In the rows, zero is written as 128.
The same turns and mirrors carry the whole set onto itself, and each row onto the other rows of its family. Which rows share a family with each named row? Give them in list order.
These 18 rows form 3 families of 6 rows each.
T: [150 158  89 116 135 119 135 125 140 163 157 181 176 149]
N: [123 157 131 152 129 134 137 143 101 167 140 123 182 150]
F: [141 163  93 112 143 121 148  98 133 163 144 168 180 145]
Z: [154 153 146 134 107 132 151 132  95 183 158 129 133 166]
L: [122 160 147 140 153 122 138 149 135 170 137 148 173 132]
U: [139 121 122 151 119 101 157 131 125 143 130 172 111 154]
H: [163 139 108  98 112 118 159 126 124 138 171 112 160 126]
A: [168 139 116 102 108 114 165 105 139 146 156 111 167 144]
K: [150 134 136 138 126 137 155 125 106 183 177 118 130 158]
W: [154 139  85 123 116  99 148 119 123 140 143 160 186 151]
P: [139 136 131 127 119 117 166 146 135 131 121 144 133  97]
M: [137 143  95  99 107 126 141  99 140 128 168 135 155 139]
V: [120 171 143 126 142 124 124 145 123 174 122 136 152 136]
D: [145 138 121 123 128 121 164 149 150 121 118 138 120 124]
G: [122 146 149 130 128 114 123 123 118 169 170 126 139 173]
C: [118 135 115 149 110 147 162 132 125 127 125 148 121 119]
Q: [154 146  99 140 127 139 174 129 117 149 143 184 114 155]
B: [154 129 101 142 115 131 158 122 123 172 147 183 110 145]

Which other rows belong to the same family as K? T, L, H, P, B
Which other rows belong to the same family as A? F, Z, V, D, Q

The same turns and mirrors carry the whole set onto itself, and each row onto the other rows of its family. Which rows share a family with each named row? Give them in list order.
These 18 rows form 3 families of 6 rows each.
Budu: [161 123 133 140 134 114 119 148 117 147 115 157 115 131 123  83  99 150
 130 145 144 107 139 162 138 113 133 127 121 138 157 117 156 119 146 109
 121 106 129]
dugip: [137 115 132 127 110 136 144 129 137 137 139 147 144 134 116  63 130 110
 132 144  92 141 143 124 144 118 109 106 129 111 142 116 121 149 136 124
 143 148 111]
vobor: [109 127 133 111 163 144 127 138 135 116 110 133 128 137 140 120 147 136
 141  98 116 131 113 118 119 121 119 118 126 139 106 155 136 116  96 157
 150 142 158]
rubo: [127 116 157 120 136 123 154 127 125 121 140 113 150 140 143 155  98 139
 112 125 138 138 115 149 121 110 166 140 135 142 128 158 114 148 127 138
 119 109 152]
zave: [102 145 135 121 130 137 132 133 151 104 129 123 114 135 141 134 140 129
 139 114 129 149 118 109 125 126 128 114 146 131 128 141 129 132  97 170
 163 158 163]
bafef: [ 97 153 107 138 138 125 139 130 130 159 138 156  98 115 139 180 147 147
 119 105 158 147 132 110 107 145 137 138 127 114 131 130 125 108 127 155
 148 103 126]
Rudor: [119 121 138 119 131 131 151 142 137 135 152 137 151 138 150 166 103 139
 118 129 146 155 129 163 114 121 149 164 135 142 144 169 110 120 102 132
 115 126 133]
bep: [107 137 127 109 129 125 148 123 127 150 147 133 105 124 154 181 168 141
 130  95 146 161 133 108 122 126 137 129 127  97 128 115 131  95 126 145
 130 107 108]
Kaz: [115 130 113 108 143 111 137 119 122 144 155 130 107 120 141 186 151 139
 110 102 165 146 140 130 134 121 138 145 126 115 116 102 148 123 111 133
 130  83 123]
Mil: [118 146 115 144 108 138 135 164 149 142 152 176 123 118 100 122 141 110
 148 125 131 136 140 133 116 134 104 118 129 101 137 101 182 135 145 105
 135 108  90]
bug: [144 137 127 148 106 105 122 151 107 155 129 154 129 121 126  94  94 125
 134 148 133 124 139 146 148 105 130 135 113 108 152 138 142 108 147  94
 101 105 116]
fefo: [111 125 112 165 127 133 142 169 153 143 151 143 125 111 122 122 151 127
 121 125 116 137 129 143 108 146 103  96 142 111 125  75 154 122 123  92
 120 126  96]
ratog: [ 99 113 107 127 155 153 138 130 144 117 125 103 121 141 146 125 148 129
 151 104 115 129 122 116 119 143 129 120 146 135 100 121 134 130 106 158
 150 118 153]
reb: [121 139 102 165 115 126 160 165 149 144 152 144 123 101 116 130 141 104
 124 144 138 139 137 161 117 138 125 115 145 116 137 100 173 137 142  93
 141 120  92]
Zopo: [159 120 137 136 117 113 117 148 120 151 135 151 102 128 100 113 112 157
 120 122 142 117 147 174 140 111 129 123 125 140 135 124 143 109 133  87
 100 105 100]
Lupi: [125 134 133 113 133 113 140 113 119 109 118 139 130 133 138 162 118 139
 124 137 144 144 124 142 122 122 150 174 129 140 157 160  94 122 111 129
 122 126 140]
lefed: [165 121 132 134 108 138 145 157 138 119 122 136 157 135 114  92 130 136
 123 121  83 139 136 136 156 107 132  95 144 112 124 106 116 131 148 133
 109 143 130]
kagab: [156 128 115 128 120 131 137 120 137 135 123 137 136 143 115 101 133 105
 128 132  85 151 139 117 158 114 114  84 151 107 142  95 125 140 158 124
 130 133 121]

Which other rows belong to the same family as Rudor? Budu, vobor, bep, reb, kagab
Which other rows belong to the same family as Mil? dugip, zave, bafef, bug, Lupi

The same turns and mirrors carry the whole set onto itself, and each row onto the other rows of its family. Which rows share a family with each named row? Give them in list order.
These 33 rows form 11 families of 3 rows each.
Bezu: [127 137 116 127  86 127 109 144 111 159  92 132 134 119  99 106 142 142
 132 108 139 105 168 137 140 106 136 155 170 139 132 127 142 173]
gizum: [145 131 131 157 106 144 141 124 148 105 115 118 147  79 139  71  84 143
 129 132 134 123  96 108 119 123 111 133 132 112 159 106 134 127]
nizam: [121 131 127 107 117 167 103 149 117 150 121 168 108  96 131 150  86 111
 149 120 152 159 106 128 126 129 104  89 174 113 152 155 163 143]
mim: [129 111 130 126 124 171 105 147 119 154 113 176 110  92 127 140  87 122
 138 104 167 163 114 144 127 124 106  81 163 114 160 146 151 135]
zeli: [139 133 129 139 100 135 145 118 147 111 115 130 150  86 126  59  85 154
 132 138 132 134  96  99 141 108 110 130 122 126 158 114 143 130]
ved: [140 125 130 140  93 145 150 119 158 105 125 119 160 102 126  62  94 145
 139 123 136 135 100 108 122 103 100 127 125 116 150 127 139 123]
Dako: [127 125 120 124  90 132 126 165 101 152 102 132 138 122 100 109 126 142
 127 107 135 117 158 142 136 128 140 161 182 142 138 132 147 189]
Pog: [123 108 123 108 126 158 116 148 113 152 121 165 102 100 139 151  87 108
 132 107 168 153 112 140 136 135 122  90 165 115 144 145 141 138]
rekuz: [131 141 124 142  85 138 120 157 106 156  95 128 143 126 105 101 117 135
 142 107 136 104 161 141 125 118 131 163 176 149 143 141 152 187]
Vule: [148 129 134 150 108 152 145 127 153 104  99 119 147  96 127  61  79 144
 145 117 139 146  98 102 134 111 120 133 125 122 148 122 133 124]
Kop: [109 111 120 117 121 158 116 156 116 146 124 167 119 105 140 141  91 111
 146 110 152 177 113 136 122 130 114  79 170 110 156 142 131 145]
lukon: [140 139 138 130 102 151 154 109 138 104  97 108 151  96 130  70  74 142
 134 117 140 130 101 106 129 105 103 124 133 118 158 117 134 121]
des: [119 136 109 137 100 141 113 150  97 140 101 127 123 123  92 117 136 131
 137 107 133 100 159 138 124 113 129 171 176 140 136 127 140 167]
donuv: [130 127 110 137  94 129 116 148 101 147 103 132 138 123 106  97 138 142
 137 117 135 101 150 134 122 118 129 170 176 146 134 136 164 184]
putun: [119 112 123 114 131 168 113 143 137 149 114 194 115  93 138 136  83 117
 139 105 165 158 105 122 137 126 114  96 158 115 153 143 126 145]
vepen: [133 143 121 130  89 130 110 145 113 157  92 125 128 114  91 112 130 138
 139 105 138 106 155 140 130  98 125 160 184 147 134 134 145 186]
Bis: [108 108 130 107 126 150 103 155 113 145 112 169 128  93 141 145  84 105
 143 102 172 157 110 138 121 139 115  97 165 114 145 152 145 139]
Supit: [142 151 149 148 109 134 137 114 146 103 123 117 151  92 130  61  87 132
 139 128 134 136 102 113 127 108 109 130 129 123 143 109 149 129]
Fura: [154 126 125 145 106 133 137 112 158 103 117 117 144  94 126  75  80 155
 146 123 140 131  99 108 122 107 119 132 126 122 150 102 146 130]
Bopur: [122 125 136 127 100 130 113 153 105 146  98 135 133 132 100  95 131 138
 132 117 147  92 155 133 126 108 125 163 178 145 133 143 151 182]
tepet: [127 142 130 136  94 128 115 159  98 150 105 130 117 134 109 112 147 143
 136 104 139  99 159 126 134 112 126 148 172 143 131 132 147 175]
Rukog: [117 124 128 128 125 158 100 153 118 150 118 168 118  98 140 154  79 111
 140 120 165 156 107 131 122 133  99  88 174 121 148 144 150 137]
Zipo: [115 108 129  96 129 163 116 158 134 143 115 169 127 100 136 141  88 115
 140 113 163 166 108 131 137 142 105  88 161 124 150 150 143 134]
kap: [144 143 143 142 109 157 141 111 154 103 105 125 147  98 134  67  81 148
 143 126 128 141 104  98 133 111 103 124 123 117 158 117 132 135]
loni: [120 122 116 115 122 173 114 143 114 143 116 182 112  92 130 142  95 115
 145 127 157 160 102 144 117 138 107  85 155 110 145 145 141 151]
dite: [133 122 118 132  89 147 120 160  96 147 115 126 124 122 110 119 135 125
 129 127 138 102 154 136 135 118 141 162 178 157 130 144 140 175]
gapo: [128 135 120 122  89 130 116 156 104 155 111 130 124 118  98 108 135 146
 130 117 131 110 151 123 133 118 141 165 185 151 132 132 143 181]
paz: [113 113 119 111 129 173 112 162 126 145 120 178 114  93 140 145  91 126
 130 123 159 158 108 125 135 131 110  87 170 117 146 146 139 141]
Gomil: [148 138 128 150  97 137 134 120 134 100 104 119 153  83 130  68  85 137
 128 125 134 131  97 110 128 105 108 130 120 114 148 111 128 119]
sez: [111 118 123 114 127 170 121 141 100 145 117 175 120 105 136 153  83 106
 132 115 167 162 101 139 133 133 124  95 167 123 154 139 146 145]
Buke: [140 139 136 143 108 131 140 111 132 112 112 117 154 102 125  55  88 161
 142 139 136 144  99  98 137 104 108 137 143 116 149 118 149 133]
totu: [139 135 133 132  99 140 155 119 141 105 108 127 156 101 126  58  79 154
 126 126 120 125 100 101 130 118 106 134 134 128 160 119 143 128]
tuvo: [120 134 116 124  79 127 120 148 106 154 120 137 124 138 108 100 126 139
 135 101 133  98 146 146 127 112 128 166 185 144 141 128 142 179]

Which other rows belong to the same family as Rukog? vepen, Gomil
Which other rows belong to the same family as Pog? donuv, kap
Which other rows belong to the same family as nizam? Bezu, gizum
Which other rows belong to the same family as Buke? putun, dite
Which other rows belong to the same family as mim? des, Supit
Which other rows belong to the same family as totu? Dako, Zipo
Which other rows belong to the same family as rekuz? lukon, Bis
Which other rows belong to the same family as Kop? ved, tuvo

The same turns and mirrors carry the whole set onto itself, and each row onto the other rows of its family. Which rows share a family with each named row? Give them in list order.
These 18 rows form 3 families of 6 rows each.
legem: [132 119 154 149 120 127 149 112  84 130 148 100 111 126 127 149 130 140
 135 167 126 101 100  92 110 144 144 156 129 138 145 145 103 160 117 132
 118 126  86 133 147 189 104 147 156 118 163]
Pab: [161 119 121 161 140 116 145 146 115 117 134  92 145 138 140 118 140 141
 162 143 128 130 110 142 102 120 129 138  84  91 152 139 121 151 144 118
 124 104 125 129 127 120 130 104  79 187 115]
Zedo: [112 142 161 137 155 131 145 130  81 137 164 128 103 151 125 110 153 135
 133 140 135 134 136 128 100 105 107 159 160  97 131 146 121 141 118 166
 123 118 119 101 135 141  96 129 147 113 139]
bubo: [152 133 151 139 152 140 106 116 119 113 151 115 129 141 148 149 121 111
 143 140 111 134 119 133 124  97 106 146 138  94 128 127 114 157 141 167
 136 100 118  93 132 119 117 110  86 149 139]
mir: [117  87 161 117 121  80 102 155  80 152 129 130 122 127 135 162 120 174
 157 140 151 109  91 128 119 163 131 140 127  91 128 135 129 118 137 129
 127 120 104 166 131 171 146 125 132 128 147]
lopoz: [138 112 106 164 130 127 131 132 118 130 133  91 160 125 146 129 134 155
 170 142 120 135  88 122  91 125 118 124  87  83 140 140 103 142 158 113
 149  91 127 141 123 124 117 102  81 158 115]
peto: [121 151 123 154 145 151 152 126  86 157 141  97 115 143 121 121 154 130
 132 150 138 133 146 118 117 115 117 119 161 117 140 146 106 145 120 150
 122 130 121 105 125 145  99 110 142 103 159]
rimo: [132 104 120 118 147 120 117 146  95 142  99 126 123 148 131 149 127 175
 165  98 157 138 122 128 120 130 126 123  85 100 131 149 125 128 138 102
 116 115 140 174 140 146 125 116 110 182 137]
nariv: [117 109 119 126 143 138 112 136 102 125 109  91 131 140 134 143 121 182
 172 121 152 123 110 118 102 138 122 131  78 106 130 155 118 106 119 112
 130 129 137 189 137 165 126 114 116 179 145]
mafo: [158 150 141 141 140 147  96 108 115 109 135  96 122 138 128 134 144 127
 143 121  98 140 111 107 118  93 106 124 126  81 135 139 102 131 142 160
 135  90 122  99 125 132 113 124  89 142 153]
Vef: [143 114  97 161 142 106 152 133 119 137 130  78 173 119 137 129 142 151
 149 147 107 130  85 127 118 104 119 128 100 118 129 121 108 136 135 122
 123 112 123 150 124 135 134 109  92 166  95]
fuzi: [ 99 110 160 120 123 108 135 134  89 147 149 124 123 130 118 138 132 138
 135 162 138 100 105 123  99 139 136 175 121 118 130 141 106 157 133 148
 111 150  97 131 142 169 111 170 167 136 158]
Dozo: [132 122 147 145 130  88 118 123  83 141 137 136 122 114 130 169 111 187
 134 133 145 104  89 113 140 168 134 132 152  94 118 154 108 128 133 128
 132 120  99 173 113 186 116 120 129 124 135]
Nim: [101 108 144 109 144  85 120 149  86 156 128 129 126 122 131 159 124 177
 152 147 150 111  88 118 122 170 136 133 126  81 121 143 112 119 113 140
 144 126 123 173 100 185 117 117 135 125 150]
bodu: [111 117 175 127 137 114 141 119 101 138 147 112 113 126 114 134 120 138
 127 159 129 117  84 118 106 144 128 158 118 115 130 121 109 154 106 158
 119 124  98 137 136 204 103 168 152 124 176]
Pumi: [136 150 148 142 153 141 149 128  94 134 153 118 127 144 100 103 149 131
 142 147 122 144 111 140 105 128 100 138 154 106 147 137  94 144 117 161
 124 125 126 100 129 141  81 129 146 100 151]
Vagog: [139 146 127 133 140 146 112 114 127 125 134  84 123 127 129 154 142 119
 128 140 100 133 122 114 130  88 113 117 141 110 130 120 125 133 149 163
 135  85 123 115 109 149 147 105  94 141 137]
Budas: [133 127 134 143 151 112 119 130 101 125  93  95 136 142 123 137 133 187
 139 103 160 119 104 105 118 126 115 125 113 113 118 153 113 119 119 115
 108 130 143 194 142 167 119 115 127 177 118]

Which other rows belong to the same family as Budas? legem, peto, Vef, Dozo, Vagog
Which other rows belong to the same family as lopoz? nariv, mafo, Nim, bodu, Pumi
Which other rows belong to the same family as fuzi? Pab, Zedo, bubo, mir, rimo

The same turns and mirrors carry the whole set onto itself, and each row onto the other rows of its family. Which rows share a family with each named row? Give them in list order.
These 16 rows form 4 families of 4 rows each.
babin: [113 127 145 142 162 119 132 162 137 113 130 100  75 168 155 107 145  96
 190 175 120  97 110 122 124 100 126 113 154 126 112 105 108  81  68 129
 129 127 144 132  99 130 124 137 129]
Fivo: [120 118  98 128 135  90 115 136 146  69 109 116  99 136 141 140 122 109
 167 157 154 128 120 118 133 130 141 101 120 141 180 104  80 107 141 114
  96 107 148 115 124 176 114 126 122]
fiza: [ 97 113 157 185 169 124 149 140 128 102 147 113 124 136 100 191 146  98
 173 186 131 115 131 151 131 113 161  72 106 125 133 109 146 106 113 108
 152 117 151 149 107 167 117 140 133]
dipu: [127 134 152 153 176 132 127 151 127 120 152  93  92 145 161 137 148 108
 169 161 118 102 104 120 129  93 143 119 137 145 118 107  94  71  66 132
 121 139 147 134  98 130 130 131 130]
Dube: [112 141  99 130 143 112 125 140 155  59 109 112 113 122 110 139 122 110
 160 162 149 132 125 118 127 132 124  83 141 142 164 104  85 109 160 103
  97  86 162 123 140 174 121 111 121]
sona: [ 85 117 170 160 159 130 133 151 125 107 160 118 122 135  62 189 143  96
 187 164 143 100 134 133 125 116 153 102 144 137 122  90 155 102 115 102
 150 132 161 141 110 164 132 133 132]
vukif: [112 145 152 112 173 119 151 117 121  99 132 122 119 145 103 148 168 120
 137 158 146  94 154 137 115 159 143 103 148 126  93  84 117 163 131 152
 103  99 157 142 118 142 133 100 130]
Rofe: [110 146 130  97 164  98 161 100 119  92 125 107 124 130 123 166 152 123
 142 162 151  99 144 140 114 146 138 114 161 125 107  68 104 153 113 141
 111  86 159 146 106 117 122 119 124]
Vasu: [118 129  92 117 145 119 115 145 127  80 116 105 109 121 106 126 123 115
 167 157 140 130 126 119 117 151 119 112 138 150 174  98  92  96 147 117
  98 114 171 128 139 185 104  97 129]
Das: [ 89 102 173 181 153 119 133 138 133 120 151 128 132 134  87 185 120 114
 197 172 144 107 134 149 112 106 139 100 129 121 140  91 137 103 102 102
 122 121 161 141 109 164 121 138 151]
Tuv: [117 130 142 155 182 138 138 150 132 117 155 113  87 144 150 128 131 111
 168 157 108 105 112 119 122  86 107 112 134 147 109 105  76  79  70 125
 112 127 147 146  98 132 128 131 151]
kenir: [116 141 117 150 179 137 140 146 143 102 128  79  87 161 158 130 118 111
 182 173 111 111  97 134 144 112 123 114 124 140 136 101  88  68  68 126
 122 129 149 146 100 129 129 127 149]
kodo: [ 95 108 171 176 164 124 136 154 121 102 148 119 127 136  98 180 143 104
 179 183 148 113 132 156 117 116 153 101 125 123 143 102 164  74 102 106
 127 124 158 148 121 158 125 136 148]
Nopu: [130 138 100 138 131 105 118 138 149  55 117 124 107 110 132 142 109 100
 156 158 167 125 130 112 117 130 129  94 148 155 164 100 103 112 136 104
 112  92 171 128 122 167 108 114 111]
gube: [ 91 150 141  98 165  93 151 101 131  92 130  98 118 127 110 156 144 127
 159 143 140 101 133 126 121 160 138 101 155 119  95  79  87 156 128 153
 102  98 144 133 113 132 124 112 121]
kabeb: [ 97 154 140 110 178  95 154 113 138 100 145 111 122 138 109 172 141 112
 142 141 147  86 126 133 133 161 147 117 136 141 114  76  87 149 129 134
 100 112 153 130 124 117 144  95 131]

Which other rows belong to the same family as Fivo? sona, vukif, kenir
Which other rows belong to the same family as kabeb? babin, fiza, Vasu

